128 stands for zero in the data rows.
Here are some points:
[134 147 134  98  77 198 132 169 143 125 145 125  96 131 143  52 152 110
 183 115 126 130  99 102  84 154  49  82 145 121 134 169 111 101 103 158
 141 108  92 153 125 126 128 115 116 169 111 145 188 138  77  87 164 146
 159 100 161 137 139  96 143  87 168 135 153 201 120 120 116]
[ 87 107 131  90 178 121 149 115 138  71 104  62  62 142 124 145 129 173
 134 182 120 140 136 179 126  83 172 119 121 136 145 204 135 135 130  96
 183 173 164 135  98 163  76 103 154  57 155  60 130 117 138 167 120 156
 118 158 110 184  86 118 130 143  88  94 154  91  99 196 160]
[135 151 137 111  71 151  87 131 194 111 149 133 172 130 112 131 153  64
  89 164  96 154 186 137  71 170 118 155 160  82 119 106 107 167 165 197
  77  80  71 144 136  69  90 111 108 126 149 147 120 118 205  88 161 185
 107 157 110 110 115  60  97 124  74  52 183 167 112 189  53]
[180  50 152 137 180  60  91 107 113 188 114  92 139 169 167  57 150 148
 149 137 106 149 175 175 184 103 152 152 147  60 169 218 156 145 148 147
 128 132 184 153  98 106 130 116  77  17 168 121  91  60 200 225  66  88
 165 137 103 146 179 128 165 206  89 107  86  44 151 202 175]
[181 143 163 167  44 190 135 127 161 120 137 213  95  88  84  97 137 133
 115  84 117 133 108  85 174 130  29 136 148 109 147  72  74  76  68 125
 103 120  95 136 130 150 168 186 158 171 110 134 145 167 110  58 172  79
 134  36 147 121 108  84 104  74 128 120 119 171 174 121 130]
[165 130 156 153 122  91 112 160  89 116  65  96  37 109 133 147  99 140
  80 127  75 150 101 145 135 145 108 136 109  99 149  75 178  20 109 116
 119 171 171 161 154 171 150  92 127  78 115 104 145 111 163 148  65 150
 148 133 157 166 100 162 139 149  92 148  71 102 105 144 132]
[ 62  72 124 181 120 118 131 143 139 137  61  11   0 150 169 147 110 148
 153 184  99 130 103 154  78 155 167  61  69 130 151 112 154  92 117  76
 134  92 177 155  91 160 104  97 163  49 198  79 119  99  83 159  90 139
 106 132 137 130  49 217 129 223 134 213 122 135  85 112 162]
[141 118 151 143 145 122 143 147 111 144 129  80 114 194 140 159 174 145
 140 154 142 156 137 145 162 187 132 153 131  92 125 149 155 108  83 102
 102 189 229 110 111 151 106 131 126 139 112  83 180 126 145 126 124 164
 176 183 140 156 108 171 138 149 114  76 131 109 138 157 193]
[ 85 156 109 169  36 159  87 176  96 149  99  89  61 114 114 144  91  88
 125 198 179 128 168 159 120 201 159 148  81  99 168 142 131 165 143 170
 128 123 162 109 133 180 150  96 168 128 150 119 125 116 159 121 134 152
 108 172 132 177 114 129 125 117 108 168 114 108 106 154 139]
[134 155 104  56 239 175 255 157  72 180 255  89 167 255 238 182 174 225
 210  64 154  42   0  32  79   0  71  37  18 255  69 109  37 220  25   0
 207 216 140 136 212   0  31 170  46 193  72   9 175 255   0 205 255   0
 136   0 251 149 246  80 181 128 191  52 147 255 189   0 155]
[115 122 123 169 103 100 119 155 158 112 117 167  67  64  74 173  76  66
  95  87 114 135 143 150 123 154 194 118 156   0 120  79 154 100 173 200
 122  85 161 139  96 207 132 113 168 105 143 146 113 147 188   1  84 216
 151 211 136 132  88 160  92 138 152 211 109  76  62 178 101]
[133 152 155 148  94 158 119 112 123 122 159 102 202 182 151  94 125  73
 104  49  96 153 122 120  94 108 118  97 119 118 109  90 152 141 150 187
  75  96 119 103 169  80 114 135  99 130  83 192 197 125 143 203 144 130
 130 141 130 159 223 126 104  86 112  68 128 124 108 121 104]
[119 167 179 116 111 105  83 102 141  99 124  97  56 105  72 110 155 144
 162 150 163  94 167 107 147 176 102 159 175  21 157 157  78 105 119 145
 137 118  84 123  88 166 132 126 129 128 129 102 141 125 125  98 116 145
  97 152 112 114  31 142  71 157 162 144 104 127 108 148 130]
[110  94 172 139 216 139 101  88 156 120 166  85 173 162 135 144 184 177
 116 141 139 142 170 101 182  74 148 155 110  98 117 119 127 197 140 180
  92 136 107  95  86 101  71  88 154 112 136 140 126  85 146 226  88  88
  67 133 104 184 183 147 101 114  82 127 127  91  93 163 129]
[124  58 156 105 183 107 106 116 133 135 162 125 167 178 160  55 187 174
  59  74 108 113 159 136 181 126 143 168  81 126 137 162 166 149 167 186
 141 168 104  99 179  64 121  78 143 112  70 103  90  82 145 191  85 133
  82 155  74 163 203 106 114 149  90 102  94 116 128 102 176]
[ 81  57 120 143 102 128  49 108 153 107  89 113 141  39 107 124  93 119
 108 164 145 166 219 180 156 159 169 231 162  45 159 201 134 104 242 158
 136 102 133 143  73 197 175  78 177  82 143 193 117  65 174 113  80 225
 105 219 120  94  98 174 128 189 106 183 128  67  95 211 172]
[139 154 160 210  32  65  31 162 182 105  45 131  49   0   6 210  83  30
 129 214 164 140 255 254 141 248 255 140 186   0 191 141 242  63 204 213
  88  83 164 180  19 255 166  58 248  58 178 197 109  92 255  42   0 255
 158 255 115  89   0 246 107 177 151 198 140  44  23 244 134]
[110 139 146 194  81 127  51 133 183 110 119 167 127  79 147 150 172  82
  84 126 154 157 166 164 113 161 142 139 171  58 187 105 215 101 113 131
 104  88 133 176  92 186 165 125 161 144 100 174  94 138 209 115  96 148
 160 165  90 101  98 127 158  82 125 133 177 111 145 196  93]
[109  65 134 107 111 145 138 146  56 150  68 125 108 162 139 108  58 167
 121 113 142 104 140 112 144 193 118 180 181  44 155 152  98 102 226 199
 125 116 149  83 182 133 158  67 127 115 127 142 127  87 177 123  60 151
  89 190 123 139 144 143 153 145 130 192  67  93 119 103 173]
[118 123 136 221  92  93 136 133 128 118 107 143 111 111  93 212 147  76
 160 120 164 106  86 172 121 151 183 119 158 108 163 128 162  91  88 118
 143 121 131 172  73 133 183 233 138 113 179 165  97 152 167  70  77 194
 199 145 113  43 117 205 146 139 180 141 186 125 113 139 102]
[ 82  88 157 193 120 121  88 128 192 119  98 119 198 160 169 198 150 122
  85 130 137 179 168 171  93 112 182 132 143 108 187 167 173 118 157 135
 114 105 143 129 125 170 160 192 153  82 175 181  79  54 203 130 110 184
 130 174  94 122 142 171 139 151 169 151 166  89  56 154 101]
[186 183 136 107 149 127 136 117 178  52 190 156 192 168 126  75 187 105
 128 110 117 112 179  96 109  84  24 145 136 115 129 167 133 106  87 108
 108 117  95 139 124  59 125 177  94 153  85 133 187 112  77 166 201  60
 108  83 129 102 179 129  82  88 102  39  99 179 199 125 156]
[143 194 163 156 127 145 160 155 114  93  92  96 106 109 153 155 157 136
 185 175 107 173 104 156  48 160 148  74 103 144 155 121 133 152  35  84
 131 159 152 116 129 171  71 120  93 158 134 102 142 137 104 151 151 101
 186 119 190 157 112 109  97 160 129 105 156 114 117 194 126]
[ 72 111 146 140 151  85  44 143 103 167 138  64  22 104 131 119 128 172
 139 210 100 149 110 121 128 164 159 153 120 113 166 138 119 102 128 116
 156 138 196 128 101 165  82  98 160  72 157 135 161 105 155 109  84 137
 140 162 148 188  90 115 114 193 109 198 146  99  85 126 115]
[ 95 117  69 125  94 123 120  87 100 130 104 177 152  89 135  92 108  88
 114 126 103 117 161 147 119 122  84 133 143 101 159 118 130  75 158 140
 177 113 135 148 134 130 180 135 167 205 122 164  93 138 163  64 115 144
 148 133 110  90 118 219 137 115 190 195 117 128 172 140 167]
[153 150 135 130 148 165 108 122 197 129 146 180 190 124 133 188 124  85
 120  93 121  91 136 139 136 104 113 147 170 101 145 108 106 127  70 149
 144 128 134 128 132  84 107 179  74 131 107  84 129 129 143  94 163 190
 156 120 139  97 145 123 147 116 100  28 169 135 124 178 118]
[148 147 151 155  45 111  74  92 167 116 120 240  32  32  17 116 108 103
  88  72 127 131 133 103 162 204  54 244 217  56 120 138 133  44 156 189
 115 110  99 145  76 199 244 135 179 121  88 130  94 100 203  45  77 142
 117 132  91 155  25 115 121  92 118 222  92  88 167 176 134]
[127 164 119 177 125 100 124 119 156 131 140 126 127 124 108 147 155  83
 157 109 152 118 117 141  96 154 162 103  95 124 141 103 148 115 113 134
 115 147 132 175  99 123  85 148 117 104 140 116 100 114 138 137 151 131
 139 209 108  88  88  97 124 116  86  91 149 122 153 149  74]
10 more points follow, each with its number after it:
[123 154 130 101 143 132 137 107 158 128 106 129 115 153 125 144 177 106
 158 182 113 155 173 129 105 143 146 155 157 108 143 158 131 159  95  81
 146 117 148 154 119 150  66  82  77  87 171 143 126 118 172 115 142 126
 148 143 113  97 166 120 158  96 102 103 166 114 111 179 119] 0
[120 190 129 180 148 141 191 112 145 152 107  82 153  98 159 112 154 100
 120 162 150 102 124 124  78 160 107 158 110 121 134  74 113 148  74 137
 112 145 136 163 136 137 118 163 103 133  98 130 156 151 130 180 123  96
 104 118 160 110 133 150 130 107  95 106 112 123 151  74 117] 1
[ 90 146 129 186 125 111 111 101 136 135 124 124  97  88  85 121 138 112
 105 147  90  96 116 166 173  97 200 155 141  81 162 102 131 106 119 156
  91 124 105  99  51 202 162 167 203 168 112 171  96 151 133 116  86 205
 150 158 123  93  70 187 137 186 183 157 145  81  57 119 190] 2
[150 165 180 122  88 175 191 150 123 110 133 172 162 106 119 102 136  68
  72  59 112 108 211  91 106  85  92 126 164 117  99  92 103 127 132 187
 122 144 116 128 206  94 138 132 134 214  47 153 135 157 155  95 177 137
  71 109 122 125 182  86  73  41 128  98 156 156 182 124 117] 3
[ 75 140 110 199 118 121  98 167 134 154  63 140  73  95  50 170 127 157
 197  94 149 108 160 204 141  77 171 127 147 160 186 164 137 129 109 106
 159 114  97  94  95 255  90 114 171 145 158 116  50 122  99 172 125 177
 132 115 102 135 114 163 150 223 179 253 195 135 123 176 136] 4
[110 170  76  85 138 117 156 148 108 133 132  89 199 194 221 207 206 155
 170 104 141 106  74  79   0 118 124   0  96 212 105  67 114 166  31  64
 153  93 161 175 165  55  35 174  41 110 151  83 151 136 119 117 183  57
 169  41 205  96 142  94 213 113 142  36 182 181  72 114  72] 5
[ 99 117 116  78 187  81 149 134 104 111 117 103 137 160 174 157 156 127
 128 127 145 166 101 123  66  90 120 114  83 128 115  93 148 125 168 117
 104 128 189 109 149  72 128 100  94  26 150 125 116  56 146 174 119 101
 120 128 174 143 145 131 152 125 125 120 143  81 115 150  74] 6
[144 145 107 134 123 146 141 101 199 123 160 103 227 181 129 127 154  66
  77  95 123 157 143 154  79 205  94 116 132 125 141  80 116 100 168 109
  70  93 136 168 140  67 159 168  80 162  85 126 152 143 105 106 155 156
 145 116  95  14 186 135 134  65 124  35 164 126 167 154  51] 7
[208 183 139  63 132 146 101 110 137  81 203 194 225 127 142  88 141 106
 133  90 101 119 146  96 183 138  32 189 205  55 125 147  94  84 139 169
 103 153 127 172 147 118 175 156  91 116  97 179 160 128 147 123 153 142
 158  82 128 205 149 116  54 122 155  58  33 109 117 119 146] 8
[139 136 153  86 114 108 137  96  97 122  78 107  80  93 152 154 130 144
 145 140 110 148 102 121 127 107 120  73  74 123  84 101 162 105 137 111
 161 105 129 106 124 178 107  76 149 103 147  72 107 169 105 117 134  93
 129 119  93 188 132  72  91 116 122 123 102 149 133 180  80] 9
Which of these numbered points is nearest to each point below, looking only along the 2 directions in which the first points spread most? Its number follows each.
[141 127 191 105 111 135 158 124 125 107 184 202 168 104 139  73 126 141
  77  71  67 155 127 117 112  75  56 160 157 111 112 112  95 130 184 171
  85 118  87  90 125 132 171 125 139 153  31 166 149 129  89 138 134  92
  76  88 131 255 220 104  18  68 132 142 105 147 174 118 121] > 7
[162 157 139  98 202 200 255 205  63 225 255  74 141 255 255 197 215 195
 183   7 101  82   0   0  59   0  92   0  48 255  93 125  40 207  17   0
 188 195 162 154 206   0  29 193   0 141 142   5 212 232   0 209 255   0
  77   0 199 179 255  64 184  59 135  21  96 255 189   0 174] > 5
[108 155  80 220  57 144 157 137 157 120 146 176  78  68  71 185 116  60
 161 114 128 139 129 176 145 186 169 128 159 135 108  80 152  76 118 114
 133  97  89 132 100 215 177 164 132 207 142 166 141 204 128  28 126 219
 209  95 145 100 110  94 160  95 203 175 180 156 133 179  57] > 8
[177 133  93  36 236 204 255 138  79 176 245 122 221 255 249 128 208 242
 202   9 120  54   4   0 117   0  32  90  34 255  81 103   0 243  35   0
 135 201  97  86 211   0  66 164  29 119  96  45 159 204   0 244 255   0
  83   0 159 156 221  14 174  71  50  26  88 255 213   0 126] > 5
[128 188  90  55 255 165 255 116 108 164 204  62 194 255 255 179 214 176
 177  74  77 130  10  10  46   0  45   0  13 255  59 121  82 247   0   0
 191 226 113 116 248   0  22 205   0 104  78   0 196 198   0 255 255   0
 134   0 164 135 255  19 153  23 107   0 139 255 181   1 136] > 5
[ 85  74 105  96 121 135 154 124 102 133 100 144  92  95 122  80  37 124
 126 192 115  85  99 139 149  83 139 157 155 116 131 105 119  88 213 109
 130 149 162 121  56 156 139 120 164  52 102 200  83 126 122 112  48 157
 152 144 160 155  74 180 107 212 127 178  97 119  96  95 179] > 4
[180  91 136  88  87 137  86 115 147 106 157 162 175  98 139  39 148 103
 126 146 102 103 153 110 167 163  55  70 170 124  69 132  80  86 146 136
 120 153  69 125 133  99 162 195 120 201 106 114 161 137 104  89 140 104
 107 157  89  86 172 125 140  92 129  89 107 179 112  71 131] > 7
[147 135 119 111 169 120 122  97 103 119  88  45 162 176 171 130 130 126
 111 190 135 174 126 152  79 154 132  69 124 149 115 142 142 176 108  96
 117 146 175  95 162  98  32  98  77 100 165  92 109 129 142 176 165  47
  92 129 126  90 110  88 156 143  89 107 162 120  88 178 124] > 6
[153  45 133 103 142  90 150 182 181 146 170  98 130 189 156 113 121 140
 173 162 211 146 174 108 158 107 197  90 126 130 113 163 112 220 157  77
 130 165 159  76 129  93  66 127 169 125 151  91 122 114 154 148 136 120
 106 195  97 163 176 111 112 124  68 124 116 106  87 138 125] > 6
[150 101 129  99 152  88 187 101 132 189 151 143  73 122 116 110 104 176
 172 119 164  96 130 146 207 117 111 153 112 140 134 156 107 121 110 180
 152 123  69 115 131 101 100  61 148 108 118  98 104 193 135 138 131  80
  87 122 160 188  95 157 140 144  93 173 119 101 131 139 135] > 9
[125 173 154 158 104 123 211 121 147 107 138 133 136 155 176 166  98  85
 119 113 113 206 119 139  46 126 146  46  74 123 113  75 167 146 105  65
  94  71 146 154 176 140 127 119 106 154 119 120 169 147 130 156 149  82
 110 131 154 131 166 110 150  74  99  96 126 115 175 163  79] > 1
[147 121 148 163 163 131 151  97 162 117 174 121 125 169 136 114 172 100
 115  92 139 171 124 149 158 116 160 162  96 138 134 153 172 163 137 164
 137 163 126 142 139  85 131 120 127  92  98  80 119 112 147 149 152 107
  70 130 103  88 144 184  88 102 101  82 126 104 140 137 138] > 9
[114  99 104  87 193 131  83 142 121 119 114 138  69 172 113  92  44 158
 123 195  97 131 128 115 176 144 137 186  97 158 123 157 144  76 145 174
 117 135 164 109  93 161 137  95 171  49 172 106 128 123 195 100 112 165
 142 135 135 191  95 205 119 206 108 200  99 126  72 149 173] > 4
[137 114 107 109 135 119 190 178 131 167 115  88  63 208 134 163  92 122
 133 177 147 154  74 106  81 133 140  37  90 160 126 164 131 162 124  74
 204 139 183 143 143 140 100 101 119  88 152  43 142 162 102 112 122  91
 134 129 164 117 140 112 120 145 161 169 169 156  81 101 140] > 6
[124 163  96  64 185 156 255 133  89 201 235  42 160 255 255 153 166 175
 220 112  92  98   0   0  39   0  49   0   0 255  67  26  52 210   0   0
 185 175 123 142 255   0  28 162   0 124  97  10 230 217   0 238 255   0
 145   0 225 180 238  35 192  52  98  35 123 232 191   0  60] > 5
[208 120 160  35 146 100 130 125 131 123 138 102 117 139 132 104 112 134
  79 120 103 152 156 125 183  82  81 152 129 121 124 116 110  85 157 154
 102 178 176  68 110  88  95 114 142  62  96 149 147 116 136 180  76  87
 101 145 137 119 149 114 141 113  41 145  95 126 116  93 200] > 9
[147 148  95 101 103  63  69 133 102  89 103 123 152  91 125  95  87 107
 133 188 156 102 136 164 110 167 176 161 166  69 107 123 104  98 163 154
 129  94 144 116 134 230 143  75 177 139 160 156 106  93 190  46 101 186
 137 202 136  58  85 108 139 132 170 157 169  99 106 167 118] > 2
[ 76  85  68 152 118  94 166 111 169 140 112 138 135 130 100 197 101  92
  85 161 141 190 158 163 159  80 171 111 135 138 171 128 146 210 170  43
 143 109 129 143 149 177 150 141 167 106 138 141  98 129 106 107 125 158
 143 120 138 148 163  99 136 122 135 185 202 100 131 145 101] > 0
[ 85 118 116 127 135 128  90 129 188 128 100 168 115  84  92 109 125 139
 193 117 149 120 138 125 189 120 153 205 197 109 113 170 105 105 159 199
 151 123 157 117  77 186 143 136 196  89 143 177  60  98 174 104  59 198
 153 159  79 136 107 119 135 200 162 186 124 173 123 117 123] > 2
[201 124 157 124 132 119 102 137 136  89 209 207 196 107  81  53 154  74
  63  56 104  92 219 101 174 123  94 214 192  70 139 103 130  73 193 175
 109 139 116 166 145 109 181 142 103 154  31 148 135 134 155  77  94 125
 110 146  83 111 151 138  74  96 122  72  83 124 176  92 155] > 8
[ 69  91 141 123 157 159 137 128 176 160 143 136 184 154 160 140 202 148
  88 103 173 114 119 121  94 117 148 116 108 141 133 138 105 183 166  88
 101 124 117  96 129 147 100 136 172 170 136 124 108  98 131 157 145 117
 141 127  81 143 152 136 125 140 139 150 213  87  83 150  53] > 9
[ 91 182 136  94 142 135  91 109  88 136 117 133  94  73 140 103 141 149
 115 150 124 137 133  91 105 171 138 166 123  85 147 109 124 149 123 137
 102 165 146 151 124 139 140 138 162 124 127 113  80  91 154 138 155 150
  66 115 129  94  60 143 120 137 111 112  94 124  50 158 123] > 0
[ 65  62 102 141 150  68 133  93 151 182  57  85  55 169 179 192 105 195
 237 161 154 130  88 181 141  41 200  76  95 208 127 144 147 166 116  62
 199 109 157 131  89 159  42  99 158  55 217  78  69 153 116 135 136  88
 168 133 151 148 111 124 163 221 123 168 164 136 114 225 119] > 6
[109  74  85 123 162 150 125 101 150 140 167  91 185 158 152 138 106 108
 104 136 145 136 131 136 110 118 176 137  68 148 135 139 117 202 174 121
 137 105 125 106 142  83 104  90 134 148 163 112 121 105  79 201 117  93
  94 139 106 112 138 105 101 153  99 142 120  78  72 132 130] > 6
[ 61  33  81 117 153  90  73 115  98 149  70  62  67 157 117 158  89 194
 127 153 173 125  85 190 157 146 170 135 141 155 118 144 127 137 152 164
 180  97 192 105  84 121 132  76 166  80 160 125  52 104 147  93  97 152
 141 167 114 127 108 135 166 221 180 219 144  92  82 161 159] > 4
[112  99 103 121 146  77 110 131 117 164  83  37  39 131 163  76  71 128
 138 168 128 102 129 162 119 210 106 131 167 119 135 125  63  84 153 129
 140  99 125 145  89 166 123  57 120 145 124 140 130 147 109 125  67 134
 146 188 186 133  61  90 141 229 147 101  79  82 134 137 119] > 4
[151 102  87 153 161 151 151  97 119 122 156 151 134 154 119 102 122 127
 100 113 163 148  94 120 136  82 151 224  98 164  93  79 182 145 154 157
 102 157 166  38 168 114 151 124 146 108 112  94  99  93 147 228 107 105
  72 131 121 167 159 139  62 114 116 205 109  83 119 119 134] > 9
[134 101 196 109 120 109 148 161  99 127 116  99  70 106 145 128 124 139
 136 132 146 175 180 108 167 153 129 190 158  29 134 143 137 105 183 141
 127 129 121 123 123 130 133 109 115 114  73 102 152 106 172 122  83 154
  78 159 143 172  87 145  44 169 127 164  96  45 107 133 140] > 4
[191  99 174 184 162 146 176 168  84  91 157 126 150 180  87 113 180 152
  97  66 164 132 133 149 106  91 107 137 127 150 190 148 117 127 148 172
  97 142  86 175 156  97 171 160 132 117  78 125 149 118 116 161 122  75
  88 104  94 115 206 130  73  73 120 110 175 101 196 152 163] > 1
[133 131 133  76 119 148 102 107  86 124 182 209 228 144 120 126 176  82
  49  55  97 121 153 115 118 186 126 113 134 118 124 104 174 159 154 170
  96  98 134 148 116  74 182 134  91 188  99 152  92 147 122  66 151 109
 154  92  90  38 154 103 105  59 225 104 151 158  78 141  78] > 8
[157 182  60  56 238 162 255 116  38 209 249  90 158 255 228 129 181 198
 235 156 120  60   0  13 116   0  26  23   0 255  66  50   4 212   0  23
 172 249  83 130 244   0   0 179   0 137 114  43 199 240   0 199 255   0
 168   0 194 183 234  46 117  75 166   7 127 255 143   0  54] > 5
[ 83 136  97  81 161 103 112  88 100 140 115 133 165 131 142  81 107 115
 119  91  89 126 119 134 105  39  87 132 151 169  99 165  78 112 118 142
 148 140 135 107 134  95 144 146 124 163 102 130 118 138 131 118 149 103
 168  58 146 108 157 114 158 134 153 118 113 150 146  90 136] > 1
[153 126 101 185 148 138 135 173 155 172 104  78  77 133 100 149 111 138
 160 211 152 137 155 100 121 190 176 104 130  92 167 166  89 162 116 144
  99 107 150 135  69 169  59 150 127 132 149 112 144 108 205  98 107 173
 134 185 108  90  89 107 201 122 154 126 146  99  74 175 105] > 4
[203 141 186  50 111 126 109  55 148 100 179 152 244  98 147  44 116  87
  36  68 141 107 221  82  86 119  83 223 137  18  95  85 143 143 177 221
  90 127 119  37 200  30 172 143 142 131  44 208 143  85 208 144 161 109
  61 183  75 134 201 103  77  71  75  38  82 136 146 117 100] > 8
[119  80 151 155  41  96  61 167 135 133 110 154   0 131  27 103  47 112
 115 169 109 127  38 132 144 201 139 141 176  75 129 176  92  70 146 145
 158 109 182 181 114 221 203 165 148  73 141 113  68 162 125  57  51 157
 167 163 173 127  63 150 167 203 126 186 116 141  62 108 168] > 2
[155 176 169 149  67 189 172 107 180 140 191 206 245  64 136 164 190  37
 126  51 112 135 147 117  82 129  95 132 157 102 100  82 156 131 100 158
 136 149  78 160 128 103 128 161 113 218 106 103 146 136 168 110 184 115
 108  87 116  97 169 103  93  42 116  65 175 102 158 114  35] > 3
[ 71  90 112 150 219 109 185 161 152 192 137  99 124 138 165 170 112 188
 121 163 136 152 130 137 140  81 169 135  90 172 139 104 112 171 165  66
 131 159 140  84  63 143  85  94 158  89 182  98 126  95 148 214  79 112
 122 165 107 180 109 156 105 223 102 216 106  66  66 150  96] > 6
[163 121 121 142  45 132 134 134  84 133 188 159 104 127  93  86 136 104
 128 115 159 102 153  61 113 142  45 113 155 117 109  80 111 118 131 125
 137  84  91 119 165  76 110 162 139 173  82 107 192 165  57  84 159 104
 138  77 177 108  68 106 101  52 136  90 147 179 201  64 143] > 3
[151  86  81 110 160  58 118 158 133 166  57  28 122 161 192 133 120 144
 121 180 168 194 105 125 113 161 188  57  77  95 117 104 148 149 159  94
 143 140 153 126 140  82  69  34 101  38 203  97 142 162 169 206  76 132
 108 255 101 126 115 115 190 165  55 140 133 123  88 155 116] > 6
[112  89 118  88 255 237 255 154  44 171 255 116 234 255 255 111 236 205
 118  17 124 100   0   0  91   0  39 117  37 255  61 128  32 255  39   6
 175 219 190 124 248   0  50 155   0 158 112  16 181 154   0 255 255   0
  79   0 163 156 255  14 137  58 126  23  72 220 222   6 168] > 5
[ 94 119 135 143 128 107 137  61  89 113 100 131   6  86 105 109 115 162
 204 186 127 130 156 136 190  85 103 194  96 125 136 164 152 100 124 114
 110 156  93  82 103 208 161  96 193 150 139 129  51 167 107 143 107 169
  88 154 154 110   6 174  93 201 144 175  91  99 152 100 174] > 4
[ 94 207 171 144  91 113 194 120 124 179 176 116 168 157 146 241 185 109
 110 110 108 122 132 142  47 134 183  75  35 105 106  42 199 197 127 115
 107 136 101 175 188 130  59 105 111  78 100 140 125 158 205 132 181 116
  98 131  99 131 146  54 139  68 106  99 205 133  87 122  35] > 1
[165 143 127 125  96 153 101 103 157  84 146 182 255  94 154 115 163  83
 122  66 125  72 120  94  84 165 126 103 182 110  98 112 119 132 149 165
 164  82  69 108 196  46 144 136  75 198 137 136 102 102 130 105 181 104
  95  97  95  69 172 122 116  56 130  83 143 113 181  95  87] > 3
[173 213 195  93 128 178 100  62 147  64 184 213 208  52 123 115 212  83
  68  25  77  92 163 167 120 150  91 179 179  90 165 123 170 136 134 199
  76 104  68 151 148 111 174 148 129 201  64 180  90 125 148 131 191  84
 100 115  78  77 160 141  73  39 182  67 122 134 193 185 143] > 3
[176  96 161 106 159 143 103  68 230 102 190 138 225 101 185  22 163 175
 122  96  97 113 235 141 210  59  87 212 168  55 136 135 109 135 159 193
  98 138 110  78 168  79 119 155 107 165  83 170 154  79 170 207 123 143
  58 174 103 132 246 127  89 117  84  47  55 125 173 132 184] > 1
[ 49 115 100 176 112  92 146 129 102 200  52  54  56 123 203 205 100 138
 123 147 145 102  64 145 108 123 214  74  91 122 167  88 163 131  77 148
 120 107 175 109 120 165  98  64 193  71 214 100  86 107 137 117  93 161
 133 145 153 160  53 194 113 189 139 250 133 128  83 137 121] > 4
[196 191 101  70 183 131 255 171  30 156 255 136 120 245 245 145 118 177
 190  58 136  83   0   0  80   0  35   0  48 255  62  53  45 133   0   0
 149 224 101 128 255   0  56 116  15 167  77  36 223 255   0 192 251   0
 102   0 219 201 189  78 128  50 154  99 127 255 218   0 121] > 5
[178 141 151 119 137  83  85 174 116 135  94 128  85 137  98 118 112 123
 147 193 103 162 130 136 104 164 139 132 163  68 150 174 138  96  93 128
 136 135 143 138 110 157 100  82 126  83 121 142 167 116 190  82  79 143
 117 176 131 139  87  74 185 185  66 142 139 105 133 152 161] > 4
[146 101  77 169 148 165 148 161 150 108 204 135 167 158  63 104 111  95
  99 131 130 137 113 159 150 151 111 144 142 161 127  64 130 104 120 106
 147 100  97 150 124  71 103 137  66 185 109 157 174 171 120  53 134 102
 125 144 110 137 164 115 158  65 129 130 128 157 180 140 139] > 7
[179 137 179  82 166 102 172  93 118 126 127 132 182 150 157  94 133  85
  78  44 123 148 171  89  85 114 147  71 114  81 127  53 180 185 148 200
  58 105 105  67 154  42  93  44  71  77 136  96 126  82 176 234  92 128
  21 191  93 173 229  96  74  77 106  87 113 114 104 165  85] > 9
[195 126 181  90  81 113 119  92 145 106 162 191 163  89  84 128 120  76
 117 119  95 130 222  88 142 187  65 178 196  41 135 105 158 100 157 206
  77 107  51  70  98 147 143 124 180 150 100 176 159  96 203 104 108 156
 120 154  96 108 136 105  62 106 111 105  82 134 151 130 106] > 8
[133 122 162 158 143 103 170 181 137 136 127  96 120 186 162 136 123 134
 182  94 118 105 120 185 115  98 187  89  90 187 147  96 145 140 132 142
 104 201 109 162 157  85  92 131  93  95 117 123 155 158 105 154 119 133
 117 127 145 195 213 140 152 130 139 129 148 139 130  82 134] > 6
[ 99 200 103 132 103 150 164 161  97 177 226 155 143 133 156 150  99  37
 112  81  72 132  39 137  94 199  93  59 121 172 146   0  69 108  95 139
 143 155 135 182 126  93 132 186  94 172 107 161 215 200  94  34 169  95
 169  66 190 141 165 128 183 100 179 116 191 173 150  30  74] > 3
[119 109 141 103 114  89 168 114 124  98 168 137 115 162 136 116 149 133
 133 138 116  73  28  87 149  78  99 137  84 122  87  96 121 102 117 119
 144 160 101 108 159 101 164 132 128  89  75 129 106 163  58 146 158  77
 107  74 119 231 114 112  99 139 133 164  88 160 120  70 162] > 1
[146  96  93 106  82 183 143 127 136 127 168 160 212 168 137  85 117  74
 112  90 149  57 109 143 169 131 109 176 149 120 111 108 110  84 182 252
  82 139  86 149 104 121 163 137 131 156  68 193  93 114 102  93  98 124
 129 113 112 115 122 138  90  74 167  65 125 147 104 114 141] > 8
[144 104  89  95 164 112 112 109  83 154 147 131  88 164 129 187  42 127
 134  53 148 162  69 108 161 148 101 169 109 249 143  86 133  94  73 114
 167 107 170 152 105 130 177 149  90 144 124 141 108 178  68 133 121 152
 210 111 167  61 110 146 194 155 177 185 152 161 130  85 148] > 1
[ 74  66 112 160 155  69  45 166 116 167  72  81  73 172 165 142  60 178
 119 189 132 209 159 164 150 153 182 138 102 105 162 115 160 167 180 129
 125 111 169 101 117 119  94 105 154  77 134 151 107  71 132 183  76 141
 134 188 129 143 111 118 129 175 135 133 151 110  94 179 147] > 4
[ 98  59 120 183 178 128 117 113 205 127 169 115 160 172 145 163 131 107
  80  65 158 176 105 115 143 142 146 139 121 104 138 180 113  78 169 128
 134 117 167 147 157  91 166 104  86 104  95 150  91  84 179 131  83 117
 119 118 156 128 174  95 114 157  79 156 139  88 137 164 156] > 0
[130 106 202 164 105 110 117  97  80  79 111 160  45  21  43 114  93 149
 137 113 164 129 113  96 195 184  97 242 184  75 109 162 115  65 153 121
 122 146 139 149  54 221 255 124 124 151  62 120  54 126 126  93  63 180
 129 156 150 107  26 241  69 178 141 216  65  66 121 152 184] > 2
[164 106 151 146 172 119 166 101 149  97 181 138 152 179 127 147 113 121
  99  61 144 157 146 114 137  80  94 183 105 160 130 136 144 165 137 145
  87 143 156 119 200  87 157 110 116  51  78 162  87 161  82 200 164  87
  57 113 106 144 159 127  83 104 122 146 119 145 178  63 130] > 1
[141 136 135  62 198 208 255 164  20 195 222 122 188 255 215 109 190 242
 204  70  93  47   0  34 132   0  59  80  73 255  44 101  71 163   0   0
 197 214 146 148 195   0 112 221   0 156 107  31 146 241   0 227 255   0
 133   0 161 132 221  92 173  98 144  43 113 244 209   0 151] > 5
[124 189  97 163 220 171 255 150  82 175 255  61 147 255 221 225 185 197
 187  37 135  91   0  44  78   0  30  84  13 255  92  88  44 214   0   0
 178 206 148 112 191  20  51 201   7 182 116   0 167 235   0 255 255   0
 130   0 197 161 198  79 120  96 219 114 132 224 255   0 164] > 5
